Here are some points, each followed by its number:
[  14   -9   19   19 -106  127  -15    0  -27    1  -65    5] 0
[ -1  34   1   0 -17  53   6  -5  -1 -28 -27   0] 1
[ -14 -108   16   -9   32   62    8   14   -6    5  -59    2] 2
[ -17 -126  116    3 -108  111  -15  -75  -22   -4 -109   13] 3
[ -2 -37  11  -5  14  51   6  17   1   3 -28  10] 4
[  18 -127  -14   -9   92  -70  -12  -73   31    3  -37   -7] 5
[ -9 -45   5   4 -52  68  37 -63 111  44 -14 -28] 6
[ 15  32 -10 -28 -17  12  -6  28  -5 -25  43   1] 7
[ -8   2 -18  -9 -21 -10   7  46  31   6  -8 -10] 8
[ 28 -16 -13   1 -62  77 -14  11 -37 -34 -19  12] 9
[-12  39  30   2 -71  17  16   3  53   4 -48   4] 10
[  -5  127  -80   -2   72 -127   -5   73   43    5   94    1] 11
[  -7 -127   -2    4  -64  124    9  -59   61   17  -85  -12] 12
[  8 -26  -8 -15 -18  30  -6  -2 -55  -5 -28   7] 13
[  9   0 -64 -24 127 -87  -5 112  -3  14  16  -2] 14
[   4   51  -38  -27  127 -127  -14   32  -38  -11   58   12] 15
[  0 -78  23 -28 -44  82 -21 -33 -13 -20 -10  -2] 16
[-11 127 -54   9 -26 -65  -5  60   1   5  86   2] 17
[ -12 -126   33   -6   39   56    9   18   -1    2  -46    2] 18
[ -10   96  -22    7  126 -113  -11   59  -45  -39   27   11] 19
[ -16 -120   35   11   32   25   12  -35   38   14  -62   -2] 20
[  4 127 -21   9  45 -98  -8  50 -47 -18  91  -4] 21
[ 15  -1 -16  15 -17  10 -11   0 -57 -29  23  -6] 22
[  -9  -88   25  -10  -76  119   12 -101   13  -15  -25    5] 23
[ -5   7  42   9 -15  -8 -20 -18 -51   0  18   7] 24
[ -8  95 -44  -9  79 -98 -11 -22  27  29  34  -2] 25
[  9  46   7 -20 -67  66  -5  42 -17  -9 -43   8] 26
[  7 -56  25  14 -48  31   4 -27  20 -11 -17  -3] 27
[ 9 58  5  4  2 -5 10 27 19  6  5 -7] 28
[ 12 -80  -1   4 -88 106  16 -64  21   2 -20   3] 29
[  6 127 -16   2 -33  10  -1  31 -20  -6  39  -1] 30
[  6  28 -20   3   5 -35   5 -19  24  11  37 -13] 31
[   1 -127   62    0  -61  127   -9  -71 -117  -20  -55   10] 32
[-21  73 -20   5  34 -97  26  16  83  18  94  -7] 33
[ -9  26  21  32  20 -65  21   8  26   8  36  -1] 34
[  4 -33   8  13  24 -27  -4 -21 -24  -5 -30  -1] 35
[-18  34  14  -8 -42 -35  12 -12  34  19 -38 -11] 36
[  15  127  -57    9    6 -123   -8   18  -21   14   86    5] 37
[   1 -127   38  -19  -35   78    7  -78   42   11  -41   -6] 38
[ -7 -63  -7 -33 -13  40  -4 -17   6  10  -4   2] 39
[-10 -31 -11  16  20  30  23  -1  23  25 -28   0] 40
[  1  36 -25 -31  70 -73 -14  49 -34  13  16   8] 41
[ -10   25   36   12  103 -127    6    7   45   -7   16    0] 42
[-14  23 -44 -19 109 -65  -3  51  45   2 -12   2] 43
[ 11  -2 -16 -16 -23  25  -9   1 -71 -13  -6   9] 44
[  18  127  -54    5  -18  -64  -21   42 -108  -31   87    6] 45
[ -2 -94  33 -28 -57 108 -23 -38 -22 -24 -14  -6] 46
[ -2 -77 -16  -6  10   6  14 -16 -16 -15  21   4] 47
[   8  127  -96  -16  127 -127   -9   85   14  -15   94   12] 48
[ -20 -127   14   16  -64  125   13   -6    4   21  -56   -2] 49
[ 16  86  10 -24  45 -78 -21  83 -53 -29   8  12] 50
[ 10 -19   0  -6  -2   9 -15  -1 -46 -32 -17   0] 51
[  5 -39  28 -33 -27  44 -14 -17 -21 -12  -2   3] 52
[ -13  115  -27   14  118 -127   20  121   91   18    3  -22] 53
[ -5 -45   3  -3  50 -48   3 -16   2  -8 -59  -5] 54
[  7  48 -12 -26  71 -54  15 -35  53 -10  -8   2] 55
[-40 -80   4  36  36 -48  39   1 127  50 -21 -27] 56
[ -2 -19  23   4  -9  23   1  35  17  12 -14  -8] 57
[ 11 127 -33  19  11 -97 -29  60 -84 -13 109   8] 58
[ -8 118 -44   1 -46  33  -5   8 -26   3  58   2] 59
[ 10 -11  -9  -4 -72 110   3 -31   2   8 -82  -2] 60
[  7  49   0  39 116 -55  11  83  17   2 -30  -4] 61
[  8 -14  -6  10  22  -4  -1 -15 -39 -10  14  -2] 62
[-13  -5   9 -14 -22   7  -9   9  -2  18  41   4] 63
[  7 -30  35  -1  66 -87 -15 -27 -23 -34  -4  15] 64
[ -16  106  -43   -3   51 -103   -2   53   23    8    7   -9] 65
[ -14  -87   12   41 -114  127    1  -45   46   24    0   -3] 66
New points follow, each followed by the number of its nearest point above.
[  1  68  28  14  18 -21   9  30  31  -7  10 -19] 28
[ -6 -61  -3  34 -42  34  -3 -26 -14  -3 -32   3] 27
[ 15 -10 -12  15 -17   1 -10 -10 -59 -25  13  -4] 22
[ -1  50   6   4  -3 -33  18 -15  22   5 -40   2] 36
[  -7 -127   61    4  -20   71    9  -57    4    0  -53   -4] 38
[   7  127  -30   26    3 -103  -30   59  -67   -4  106    4] 58
[  -7 -127   76    0  -16   83   14  -63    4    0  -65   -5] 38
[  7 127  25  -8 -24 -38   7  44 -45   1  28   7] 30
[  0 120 -54  29  45 -57  22 -18   9   3  34 -14] 25
[-22  73  -6   5  -5  -7  21   4  60   4  24   6] 28
[  11  -19   15   16 -116  127  -14   -6  -34   -1  -42    7] 0
[ -4  30  18 -23 -15 -52 -12 -24  30  15  46 -22] 31
[-10 -62  21 -18 -84 121  13 -96  17 -16 -16   6] 23
[-13 -54   7   7  18 -46  16 -27  77  42  10  -8] 56
[  19   54  -61   -9  127 -127  -24   70  -98  -29  127   23] 15
[  7  -7  -2  24 -49  89  -8 -23 -16   6 -90  -3] 60
[-14 127  -5  -7  72 -82  -2   0 -25  32  42  -5] 25
[ 6 73  6 -2  3 -9 15 30 40 11 19 -8] 28
[ -15 -127   42    6   29   48    6  -33   35   12  -73   -1] 20
[  1  17 -62  37 -14  18   8 -30  16  21  12 -23] 31
[ -9 -56 -25  18 127 -60   2  57  37   9 -23  -3] 43
[-20  26  17 -13 -62 -28  11 -29  43  21 -52 -11] 36
[  4 -75  33 -13  48 -40   2  30   9 -25 -82  -5] 54
[-11 -31   2 -15 -55 127  -2 -18 -16  27 -55  16] 60
[ 15  14 -16 -13 -25  13  -9  -2 -61  -9  -3   7] 44
[  1  10 -10   7 -13 -30  11 -39  47  19  31 -17] 31
[ -19 -127   11    9   49   57   27  -31  105    8  -54  -26] 20
[  5  87 -17   6  66 -86   7  26   9  -3 -10  -2] 65
[ -4  53 -31 -13 -14  29  -5  29 -16  -4  48  -3] 7
[  7 123  13  26 -29 -61  11  49  33   9  96  -3] 17
[   3   78   -7  -19   34 -111  -21   69  -81  -55   44   10] 50
[   6 -102  -42  -12    6   61   -9    4  -35   -5   70   20] 47
[  9  25  -7 -21 -11  15  -3  20   7 -18  28  -4] 7
[ -9 -37   3   7 -46  64  30 -54  87  37  -7 -23] 6
[  0   9  13   3 -47 -34  -5  26  14   3  53   0] 63
[   0 -127   39  -14  -34   82   12  -89   56   17  -51   -9] 38
[ -7  33  -1   7 -26 -39   4   0  30  32 -17  -4] 36
[-14 117 -12   3 -20 -31 -16  35 -55  15  29   6] 30
[  7  77 -14 -19  69 -68  -5  60 -20 -13 105   8] 21
[   3 -110  -12    0  -45  116  -10    6  -62   -6 -127   18] 49
[ -18 -100   43   21  -72  127   -3   -3   26    9  -66   -1] 49
[ -17 -127   94   26 -113  127   11  -67  121   23 -127  -30] 12
[ 10  75 -64   4 -32  -6   0  53  16   0 116   1] 17
[ -11    0   29  -11 -120   99    1   11  -16   15  -69   -5] 0
[ -5 -61   4  25 -44  41  -1 -34  -4   3 -25   4] 27
[ -19   90  -23    0   56 -124   21   25   68   15  105   -3] 33
[  3 127 -16  12 -17 -31  -1  52  -3  -6  31  -7] 30
[ -2 -69  24  11  -5  42  -2  17   6 -10 -16   6] 4
[ -19 -101   -5   14  -50   91   11    4    5   21  -27   -3] 49
[  4   8 -22 -21  26 -45 -10  -5  15  -3  14  11] 31
[ -7 -94 -14  17 -39 114  23 -23  98  24 -69  -7] 12
[-14 -66  55   3 -89 127  14 -47  56  22 -97 -10] 12
[-11 -32  -6  13 -45  55   8  -8  82  39 -38 -18] 6
[   3  127   -5   -4   66 -114   23   54   41   -4   27  -17] 65
[-17  48  11  33  89 -63  -1  38  -4   9   0  -4] 61
[  4  26  -5 -19  46 -20  17 -32  62  -3 -14   0] 55
[  5 -64 -11  16 101 -51  -1  15 -24  -5 -55   4] 54
[ 11  44  27 -37 -45  -9 -13 -50 -32  -7   0  13] 24
[-16 115 -31  -3 -57  51   8  12  29  11  96 -12] 59
[ -3 -17 -31   4 119 -73   0  52  16   2  -3   2] 43
[  5 127 -23   4 -43  -2   2  46  -6  -6  44  -7] 30
[ 10  59  21  14  49 -17 -12   7 -12   6 -23  -4] 28
[  5   2  25  -8 -24 -22  -5 -31 -45 -15   8  -3] 24
[ -11   80  -29   11  116 -119   17   91   72   14  -13  -17] 53
[-39 -87 -14 -12  -4  92  10   0  49   3 -60  -7] 2
[  -1 -127   97   22  -85  127   10 -127    6   14 -101   -2] 3
[-39 -64  16   4 -62  48  34 -38 127  56  -4 -18] 6
[ 27  83 -30 -12  41 -64 -30  45 -48 -39 -61   7] 50
[ -27 -127   37   -1   41   35   23  -26  101   35  -62  -15] 20
[  8 -24 -19  -3 -51  96  -6   6 -57  -3  -6  23] 9
[  3 106 -80   6 -25 -21   3  64  45  13 127  -3] 17
[  -6  113  -55    0   46 -127   -4   51  -18   -8   32   -7] 65
[ -1  50   3 -20 -10  -7  -2  36   6   4 -34  -3] 28
[  6  93 -12  16  64 -83  11  19  21  -7 -23  -4] 65
[ -8 -62  23  13  -1 -15  16 -35  20 -24  57  14] 47
[  5 110  11  -5   2 -17 -15  68 -28  -8  36  17] 30
[  4 127 -30  -6  43 -85  -3 115   6  22 -54  -7] 65
[  6  19 -34 -24 -30  29  -5  45 -20 -28 105 -14] 7
[  6 -13  -5   0 -48  73   9 -18  24  10 -76  -7] 60
[  2 127 -23  -4 -31 -12   3  30   7   1  48  -8] 30
[  8  60   6 -23 -95  75  -4  50 -10  -8 -56  11] 26
[  0 -23   6 -10  19  51   6  20  -4   4 -28  12] 4
[ -6  38 -30 -16 -18  48  -1  36   4   1  29  -4] 7
[ -6 127 -17   2  37 -64   4  30   3 -10  24   6] 65
[   7 -118   -3    7  -33  118   -5  -34   58   11  -76  -14] 12
[-11 -31  -1   3 -57  62   7  -9  93  43 -37 -19] 6
[  8 -31  17   8  26 -24  -3  10 -14  22 -12  -2] 35
[-16 -85  23  19   8  21  14 -42  49   7 -49  -5] 20
[ -9  30  17  20  67 -78   7 -13   1  -6 -64  -1] 54
[ -35 -101   82   48    8    7   27  -65   64   29  -96  -15] 20
[  7  56 -19 -25  56 -48  11 -17  40  -8   5   4] 55
[ -21   99  -31    5   64 -127   29   26   97   23  116   -7] 33
[  1 -60 -15 -14 110 -98  11   0  65  -2  83   2] 42
[   1   51   -1    3 -118   52   15  -47   20    8   11  -14] 10
[-15  48  -1  34 100 -62   2  39   0   5  -2  -4] 61
[  -4 -127   67    3   48   51   -1 -107   26   30 -110    0] 20
[   0 -107   38  -18   61  -44    8   26   25  -24 -101   -6] 54
[  8 127 -40  -7 -74 -72   0  66 -14 -21  79   9] 17
[ -3  53 -50   1  24 -44  -8  63 -38   1  21  -6] 41
[ -20 -113   54   24  -70  127   -4   -1   12    2  -72    3] 49
[  -5 -112   59  -38  -24   73   10  -88   73   16  -20    1] 38
[ 14  11  19 -11 -74  30   1 -25  12  -7  42  -1] 63
[  8   3  14  -5  59  -3  -6  12 -39 -14  18  -4] 62
[ 11 -12  -8   8 -64  30 -12  12 -15  10  70  -3] 63
[   0 -127    5    2   69  -37   -4  -38  -38  -13   32    5] 47
[   6 -127   86   -4  -81   93  -30  -59  -50  -21  -97   15] 3
[  3 -34  16 -30  -6  29 -13 -14 -14 -18  14   0] 52
[  5  63 -33 -35  61 -80 -12  56 -33   6  48   8] 41
[  -6 -127   93  -12  -78   35    5  -54   36   30  -26   -5] 38
[ -4  55  -1  19  78 -73   4  69  23   8 -20  -1] 61
[ 17 127 -42  17  -7 -34 -26  48 -98 -18  26   9] 45
[  -7 -127   98   -8  -58  127  -19 -127  -36  -45 -127    0] 3
[ -3 -57 -12  -5  -4  17   8 -13 -35 -13  13   4] 47
[ -40 -102   24   29   -9   62   27  -49  105   48  -20   -8] 6
[  5 -75  22  28 -50  44  10 -21  38 -10 -22  -8] 27
[ 13 127 -42   1 -12 -64 -16  36 -90 -24  78   5] 45
[  5 117  -3  27  -4 -66   8  49  29   9 100  -6] 17
[   9   17   20   -6 -115    6   -5  -25   13  -27  -11  -10] 10
[ -7 -38  11  16  45 -62  23  15  90  14 -46 -24] 56
[ -11 -118   82   59  -48   62   22  -70   53   13  -41  -13] 38
[  0 -98   8 -47  -1  63 -25  -4 -36   2 -80   5] 2
[-10  87  13  -5   6 -38   7   7   9  16  30  -1] 28
[ -4  22 -33  21   6  58  11  22  40  26 -41  -3] 40
[  2 -47   8  20 -16  61 -12  17 -10   7 -52 -14] 4
[ 19  53 -23 -25  45 -54 -22  24   5  -5   0   1] 41
[  2  -3  39  -6 -37 -13   2 -50 -18 -12  -2  -7] 24
[-18 125 -19  37  60 -66  19  42  12  13   7  -7] 65
[  8  25 -19   7  12 -59   7 -29  33  15  34 -15] 31
[ -5  62  16 -10 -79  28   6  -3  28 -14   9  10] 10
[   5  127   -7   -2   81 -127   25   53   49   -7   17  -14] 65
[ -7 -64  -5  -7  54 -53   2 -28  -6  -7 -72  -1] 54
[   1 -120   17   16   75  -54    9  -30   17    6  -14   -2] 5
